One turning vector, and how many ticks it has turned
The counts run from 0 to 534.
[-1.940, -0.243, -0.310,  2.440,  1.314,  0.083,  1.653, -1.772, -2.341,
  0.954, -3.428, -2.597, -2.093,  1.005, -0.217,  0.400, -0.190, -0.256,
  1.103, -0.229, -0.653,  3.989,  1.572, -2.642, -2.735, -0.408, -1.979,
  0.151, -0.233, -0.256, -1.008,  1.621, -1.861, -3.382,  0.054,  1.041,
 -2.243,  0.235, -0.067, -0.983, -1.232,  0.661]
355
[-0.532, -0.934, -0.372,  3.738,  1.302,  0.704,  0.912, -2.530, -2.351,
  0.493, -0.248, -0.181, -1.379,  4.807, -0.527,  1.921, -1.717,  0.725,
  0.111,  0.403, -2.015,  2.611, -0.736,  0.919,  0.103,  0.221, -1.067,
 -0.365, -2.492, -2.125,  0.504,  1.199, -0.136, -1.308, -0.459, -2.054,
  0.585,  2.754, -0.291,  2.478,  0.463,  1.948]
129
[ 0.273, -1.259,  1.388,  2.723, -0.606,  1.250, -1.349, -4.078, -3.665,
 -0.544, -2.599,  1.362, -2.105,  3.289, -2.062,  2.059, -1.315, -0.388,
 -1.033,  0.094, -1.773,  1.087,  1.213, -0.890, -1.395,  1.305, -0.648,
 -0.005, -0.927, -2.855, -0.527, -0.421, -1.150,  0.030,  0.433,  1.271,
 -0.844, -0.130,  0.796, -0.747,  0.241,  1.434]
139
[-0.792, -0.978, -1.524,  2.551,  1.406,  0.544,  0.959, -1.236, -3.031,
  0.450, -1.240, -1.801,  0.081,  2.569, -0.312,  0.761,  0.365,  0.826,
  3.030,  1.148,  1.175,  2.896,  1.242, -1.616, -1.545, -1.273, -3.505,
 -1.605, -2.263,  1.339,  0.167,  0.975, -0.844, -3.249, -0.796,  1.512,
 -2.071,  0.252, -0.449, -1.181, -0.991,  1.459]
303
[-3.409, -1.460, -0.622,  2.526,  2.564,  0.003,  1.737, -1.978, -1.150,
 -0.664, -1.137, -1.458, -2.326,  0.782,  1.418,  0.752, -0.733, -0.260,
  1.119, -0.681,  1.719,  1.185,  1.366, -1.356, -2.644,  1.601, -1.621,
 -1.296, -1.751, -1.028,  0.661,  1.614, -0.790, -3.851,  2.670,  1.365,
 -1.922,  0.115, -1.227,  0.804,  0.761, -1.354]
293
[-1.052, -1.032, -1.168,  3.175, -0.181,  1.389, -0.163, -1.149, -3.039,
  0.875, -1.516,  0.814, -1.157,  1.723, -1.169,  3.922, -1.352,  1.577,
 -0.044, -2.921, -0.464,  0.890,  2.785, -0.453, -1.726,  2.712, -1.556,
  0.993, -0.302, -2.322, -2.021,  1.473, -1.678,  0.197, -0.374,  0.693,
 -2.126,  0.662,  0.162,  0.399, -0.584,  1.950]
499
[-0.293, -0.598, -2.335,  2.551,  2.335,  0.356,  0.600,  0.889, -2.805,
  1.170, -0.743, -1.417, -0.584,  3.598, -0.872,  1.679, -0.135,  2.361,
  2.504, -0.770, -0.649,  2.820,  1.319, -0.737, -1.600, -1.425, -3.403,
 -0.884, -1.576,  0.141, -0.414,  0.646, -1.489, -2.321, -1.913, -1.095,
 -0.841,  1.245, -0.365,  0.596,  0.278,  2.025]
94
[-2.244, -1.776,  0.070,  2.812,  1.935,  0.323,  2.964, -2.942, -1.159,
 -0.410, -1.969, -1.041, -1.167,  2.612,  0.880, -0.337, -1.482, -0.955,
  0.028,  2.161, -1.010,  2.509,  0.578, -1.900, -1.672, -0.578, -0.938,
 -2.260, -2.601, -2.099,  0.959,  1.308, -0.459, -3.059,  2.542,  0.536,
 -0.056,  0.441, -0.343,  1.132,  0.113, -0.829]
112
[-0.882, -0.500,  1.479,  2.807,  0.596,  1.071,  0.937, -2.917, -2.501,
  0.619, -2.482, -1.048, -1.099,  2.972, -0.929,  0.840, -0.575, -0.694,
 -0.656,  1.962, -1.140,  1.763,  2.698, -1.938, -1.472, -1.683, -1.868,
 -2.248, -2.179, -0.499, -0.514,  1.008, -1.524, -2.577,  1.600,  2.917,
 -1.040, -0.856,  0.445, -0.668, -1.134,  0.765]
169
[-0.873, -2.965, -2.305,  1.776,  2.975,  0.391, -0.959,  0.187, -2.528,
 -1.352, -0.975,  1.451, -0.536,  2.223,  0.104,  1.025, -0.013,  2.433,
  3.087, -1.885,  0.875,  0.165,  1.268, -0.135, -3.207,  0.761, -2.717,
 -1.101, -1.297, -2.220,  1.334, -0.660, -1.904, -2.214,  0.317, -0.665,
 -0.155, -0.284, -0.635,  0.442,  2.610, -0.820]
26
[-0.846, -3.604, -1.832,  1.970,  1.924,  0.738, -1.433, -1.988, -2.707,
 -1.951, -1.387,  3.117,  0.363,  2.528, -0.463,  0.811, -0.516,  1.958,
  1.962, -1.892,  0.312, -0.232,  1.677, -0.089, -2.646,  1.059, -0.881,
 -0.928, -0.945, -4.517,  1.370, -0.243, -1.833, -0.019,  0.486,  0.023,
 -0.661, -0.533,  0.025,  0.167,  1.601, -0.360]
114
[-2.303, -1.881,  0.097,  2.401,  1.925, -0.293,  2.171, -3.826, -1.945,
 -0.685, -1.910, -2.013, -2.003,  1.751,  1.160, -0.034, -0.030, -1.092,
  1.307,  1.417,  0.425,  3.140, -0.639, -1.199, -1.678,  0.940, -1.024,
 -0.595, -1.767, -0.562,  1.105,  1.203, -0.329, -4.165,  1.781,  0.728,
 -0.784,  0.476, -0.813, -0.096,  0.088, -0.540]
205
[-1.335, -0.074, -0.589,  3.168,  2.099,  0.344,  0.183, -1.262, -1.684,
 -0.496,  0.226, -0.550, -2.681,  4.742, -0.583,  1.346, -2.261,  0.724,
  0.815,  0.083, -0.632,  1.695, -1.271,  0.035, -1.381,  0.824, -2.217,
 -1.462, -2.951, -1.428,  0.988,  0.007,  0.924, -1.412,  0.754, -1.654,
  0.598,  2.422, -1.664,  2.634,  2.381,  0.599]
217
[-1.843, -1.525, -1.182,  2.007,  1.014,  0.412, -0.651, -2.283, -2.523,
 -0.720, -2.460,  0.568,  0.327,  1.034,  0.013,  0.573,  0.339,  0.647,
  1.528, -1.570,  1.722,  0.413,  3.431, -2.141, -2.806,  0.279, -1.628,
 -1.398,  0.039, -2.057, -0.203,  1.468, -1.637, -0.712, -0.019,  3.415,
 -3.258, -1.578,  0.067, -1.829, -1.317, -0.048]
173
[ 0.244, -0.693, -1.461,  2.742,  0.456,  0.800, -1.872, -1.297, -3.187,
 -0.334, -0.540,  2.146,  0.323,  4.914, -1.838,  1.665, -1.647,  2.032,
  0.544, -1.540, -0.983,  0.693,  2.059, -0.194, -0.978, -0.952, -1.989,
 -1.052, -0.772, -3.147, -0.413,  0.581, -0.805,  2.113, -2.518,  0.330,
 -1.379,  0.454,  0.272,  0.358, -0.668,  2.529]
249
[-0.748,  0.142, -0.437,  2.612,  0.863, -0.006, -0.545, -2.770, -3.203,
  0.328, -1.647, -1.442, -0.366,  3.310, -0.785,  0.896,  0.776,  0.294,
  2.107, -0.027,  0.860,  3.722,  0.549, -0.894, -0.854, -1.379, -2.418,
 -0.150, -0.179,  0.399,  0.373,  1.674, -0.149, -1.536, -2.767,  2.323,
 -2.726,  0.936, -0.395, -1.277, -2.321,  2.252]
64
[-0.163, -2.446, -0.137,  2.343,  0.094,  0.996, -1.654, -3.710, -3.411,
 -1.753, -2.203,  2.824, -0.259,  3.295, -1.272,  0.779, -1.114,  0.770,
  0.090, -0.937, -0.938, -0.098,  1.619, -0.872, -2.145,  0.917, -0.158,
 -0.516, -0.777, -5.100,  0.355, -0.253, -1.437,  1.129,  0.413,  0.999,
 -0.682, -0.735,  0.776, -0.566,  0.359,  0.515]
51
[-2.086, -0.003,  0.727,  2.948, -0.451,  0.655, -0.850, -3.907, -2.021,
 -1.139, -1.766,  0.618, -2.576,  2.267, -0.865,  1.669, -2.607, -0.859,
 -1.826, -0.610,  0.394, -0.094,  1.646, -1.713, -2.302,  2.510, -0.499,
 -1.198, -1.413, -3.214, -0.284,  0.558,  0.733,  0.295,  2.243,  2.525,
 -1.782, -0.115, -0.953,  0.325,  0.221,  0.055]
289
[ 0.517, -1.219, -1.166,  2.759,  0.498,  0.783,  0.263, -1.692, -3.388,
 -0.113, -1.154,  0.406, -0.725,  4.243, -1.594,  0.605, -0.884,  1.250,
  1.590,  2.231, -1.485,  2.253,  0.267, -1.255, -1.376, -0.945, -2.776,
 -1.540, -3.704, -1.095,  0.542, -1.621, -0.678, -1.749, -0.193, -0.508,
  0.910,  0.295, -0.070,  0.142,  1.601,  1.611]
30
[-0.707, -1.560, -0.046,  2.707,  0.859,  1.019,  0.522, -1.599, -3.208,
  1.677, -1.830, -0.776, -1.137,  1.635, -1.028,  3.000,  0.336,  0.398,
  0.998, -0.793,  0.097,  2.129,  3.214, -0.261, -1.419,  0.702, -2.183,
  0.036, -0.829,  0.440, -1.597,  1.805, -2.680, -2.831, -0.046,  2.145,
 -2.657,  0.010,  0.156, -0.865, -1.401,  1.792]
500
[-0.791, -0.511,  0.938,  3.372,  0.704,  1.072,  0.808, -2.295, -2.539,
  0.584, -0.055, -0.539, -2.625,  4.276, -1.319,  2.582, -1.807, -0.016,
 -0.616,  1.461, -1.557,  1.647,  0.147,  0.382, -0.285,  1.001, -2.099,
 -1.409, -3.477, -0.536, -0.343,  0.227, -0.072, -2.058,  1.679, -0.454,
  0.491,  2.100, -0.840,  1.963,  1.215,  1.702]
222
[-0.889, -3.418, -1.634,  2.551,  2.021,  0.480,  1.582, -1.722, -2.742,
 -0.311, -1.896,  0.190, -1.354,  1.908,  0.280,  1.594,  0.060,  1.339,
  2.452, -0.730, -1.228,  3.105, -0.427,  0.067, -1.715,  1.499, -1.139,
  1.065, -1.491, -2.226,  0.571,  0.491, -2.214, -2.959,  0.304, -2.651,
  0.518,  1.626,  0.049,  1.144,  1.462,  0.839]
478
[-0.358, -1.275, -0.652,  2.172,  0.816,  0.450, -0.854, -1.066, -3.516,
  0.198, -3.303,  0.001, -1.345,  1.403, -1.440,  1.928,  0.254,  1.084,
  1.619, -2.344, -0.318,  2.095,  2.805, -1.650, -3.045,  0.498, -1.518,
  1.005,  0.872, -1.737, -1.274,  0.773, -2.610, -1.004, -1.469,  0.940,
 -2.676, -0.479,  0.705, -1.615, -0.669,  1.381]
354
[ 0.874, -0.474, -0.554,  2.873,  0.118,  0.539, -1.591, -2.433, -3.730,
 -0.174, -1.205,  0.842, -0.727,  5.139, -2.103,  1.524, -1.096,  1.219,
  0.833,  0.121, -1.893,  2.677, -0.240, -0.220, -0.747, -0.674, -1.859,
  0.163, -1.092, -2.179,  0.077, -0.447, -0.390,  0.316, -2.572, -0.653,
 -0.393,  1.249,  0.244, -0.098,  0.114,  2.887]
337
[-0.516, -1.977,  0.353,  2.666,  0.785,  1.042,  0.032, -1.917, -3.522,
  1.352, -2.151, -0.775, -1.438,  1.853, -1.085,  3.070,  0.729,  0.647,
  1.467, -1.175, -0.675,  2.610,  2.502,  0.362, -1.005,  0.851, -1.712,
  1.230, -0.157, -0.029, -1.279,  1.873, -2.862, -2.971, -0.740,  1.285,
 -2.166,  0.840,  0.471, -0.907, -1.158,  1.781]
349
[-3.550, -1.924, -0.432,  2.246,  3.083, -0.181,  1.163, -2.527, -1.414,
 -0.943, -1.564, -1.214, -1.869,  0.660,  1.615,  0.998,  0.053, -0.429,
  1.765, -1.329,  2.089,  1.818,  0.762, -0.372, -2.558,  2.116, -1.203,
 -0.201, -0.943, -1.013,  1.016,  1.912, -0.953, -4.083,  2.138,  1.295,
 -1.915,  0.446, -1.224,  0.560,  0.636, -1.503]
142
[-1.753, -0.007, -2.396,  2.822, -0.437,  0.136,  1.486, -1.843, -2.843,
  0.317, -2.489, -1.675, -0.988,  0.806,  0.013,  1.051, -0.689,  0.586,
  1.984, -0.844,  1.177,  3.304,  1.250, -3.333, -2.471,  1.389, -2.343,
  0.532, -0.388, -0.544, -0.891,  0.898, -0.296, -1.331, -1.079,  1.576,
 -2.898, -0.019, -0.597, -1.348, -1.283,  1.684]
360
[-0.631,  1.044,  0.856,  3.384,  0.100,  0.296,  0.222, -3.380, -2.459,
  0.085, -1.465, -0.873, -1.397,  5.330, -1.539,  0.369, -1.865, -0.458,
 -0.914,  1.501, -1.899,  3.244, -0.197, -1.252, -0.346, -1.466, -1.635,
 -1.349, -1.099, -1.715,  0.148,  0.981,  0.740,  0.018, -1.433,  0.908,
 -0.955,  1.344, -0.075,  0.278, -1.290,  2.123]
128
